In the data rows, zero lies at 4.5, halfway between 4 and 5.
Some points, each followed by its number:
[4 3 3 3 5 7 5 6 5 5 5 5 5 3 6 5 4 7 5 5 5 3 3 3 6 4] 0
[5 3 3 3 4 4 3 2 5 5 5 4 4 6 4 6 3 4 3 4 4 5 7 3 6 5] 1
[4 3 3 3 4 2 4 2 7 3 4 5 4 6 3 3 6 3 4 4 4 9 9 2 8 4] 2
[3 5 4 5 5 7 3 3 4 7 5 4 6 3 9 8 2 9 3 4 2 2 2 5 3 4] 3
[5 3 4 3 4 5 6 5 5 5 6 4 7 4 6 5 3 4 3 4 4 3 3 4 4 6] 4
[4 5 4 5 5 4 3 2 4 7 6 4 5 3 7 5 2 6 3 4 3 2 2 2 3 5] 5
[3 3 3 3 9 9 3 4 6 3 3 8 3 3 4 9 9 6 5 6 9 2 2 5 3 3] 6
[3 4 3 4 5 3 4 4 3 4 6 4 4 3 6 4 2 4 3 4 3 2 3 4 3 5] 7
[3 3 3 3 6 3 5 8 6 3 4 5 3 3 3 4 4 4 9 7 5 6 4 3 6 4] 8
[5 3 3 3 4 4 3 3 6 3 4 5 4 7 8 6 9 5 3 4 4 5 5 3 5 4] 9
[3 3 3 3 8 9 3 3 9 3 3 7 4 3 6 6 9 8 3 4 9 2 2 2 3 4] 10
[5 4 3 4 4 2 5 6 5 4 5 4 4 6 3 3 4 4 4 5 3 6 6 5 5 4] 11
Which two points above are nearest to each new point? Their numbers follow each, nearest first.
[3 3 3 3 6 9 4 4 6 4 4 6 5 3 7 8 4 7 4 4 8 3 3 2 5 4] 0 10
[4 3 4 4 5 3 5 7 4 3 4 4 3 4 3 4 2 4 9 7 5 4 4 3 4 4] 8 11
[6 3 3 3 4 2 3 3 5 4 4 5 4 7 3 3 6 3 3 4 4 8 9 2 8 7] 2 1
[3 3 3 3 5 7 3 6 5 4 4 4 3 3 3 8 2 4 4 6 8 4 4 2 5 5] 0 1
[4 4 3 4 5 3 6 5 4 4 4 4 4 3 5 3 2 4 5 5 3 3 3 8 4 4] 7 11
[3 3 3 3 5 4 4 4 7 3 3 9 3 3 3 4 9 3 9 8 9 9 2 2 8 3] 8 2
[7 4 6 4 4 2 6 4 5 4 6 4 8 5 3 3 2 3 3 4 2 3 5 2 4 9] 4 11
[5 5 7 5 4 3 4 4 4 6 4 5 4 4 3 3 4 3 5 5 4 4 5 3 4 4] 11 1
[5 4 4 5 4 3 4 6 4 4 4 4 4 5 3 3 3 3 4 4 4 6 6 2 5 4] 11 1
[4 4 4 4 4 2 6 8 4 5 5 4 5 5 5 3 4 4 5 4 3 4 5 8 4 4] 11 4
[4 4 4 4 6 9 4 6 4 4 4 5 4 4 6 7 4 8 4 5 8 3 3 4 4 4] 0 6
[2 3 3 3 5 5 5 9 3 3 3 5 3 3 3 7 4 3 9 8 9 5 2 6 4 3] 8 0
[5 3 3 3 4 2 3 4 6 4 4 5 3 7 3 3 7 3 3 4 5 8 8 2 7 4] 2 11
[4 3 3 3 4 2 3 4 6 3 4 7 4 6 3 3 9 3 7 6 6 9 6 2 7 3] 2 8
[5 3 3 3 4 4 5 7 6 3 6 5 5 4 3 5 9 4 8 6 6 5 4 2 5 4] 8 0
[3 6 4 6 4 6 3 2 3 9 4 4 6 3 9 8 2 9 3 4 2 2 2 4 3 4] 3 5
[4 4 4 4 4 7 4 2 4 5 5 4 5 5 5 8 2 5 3 4 3 3 8 4 4 5] 1 4
[5 7 6 7 4 2 4 4 3 5 4 4 5 3 4 3 2 5 4 4 2 2 2 9 3 5] 7 5
[5 3 4 4 4 2 4 6 4 4 4 5 4 6 3 3 5 3 4 5 4 7 6 2 7 4] 11 2
[5 3 3 3 4 2 6 5 7 3 7 5 5 4 3 3 9 3 6 5 2 6 4 2 5 5] 11 8
[5 3 3 3 4 2 3 3 6 3 4 6 3 9 3 3 9 3 3 4 5 9 9 2 7 4] 2 9
[6 5 3 5 4 2 5 8 5 4 5 4 5 5 3 3 2 3 6 5 3 4 4 2 5 6] 11 8
[3 4 3 3 4 5 4 7 3 5 4 4 4 3 5 6 2 7 9 5 6 3 3 7 3 4] 0 8
[6 4 4 4 4 2 8 6 6 6 7 4 9 4 5 3 3 4 4 4 2 4 3 2 4 6] 4 11
[5 4 4 4 5 5 4 3 5 4 4 4 4 6 6 5 2 5 3 4 3 7 8 3 6 4] 1 11
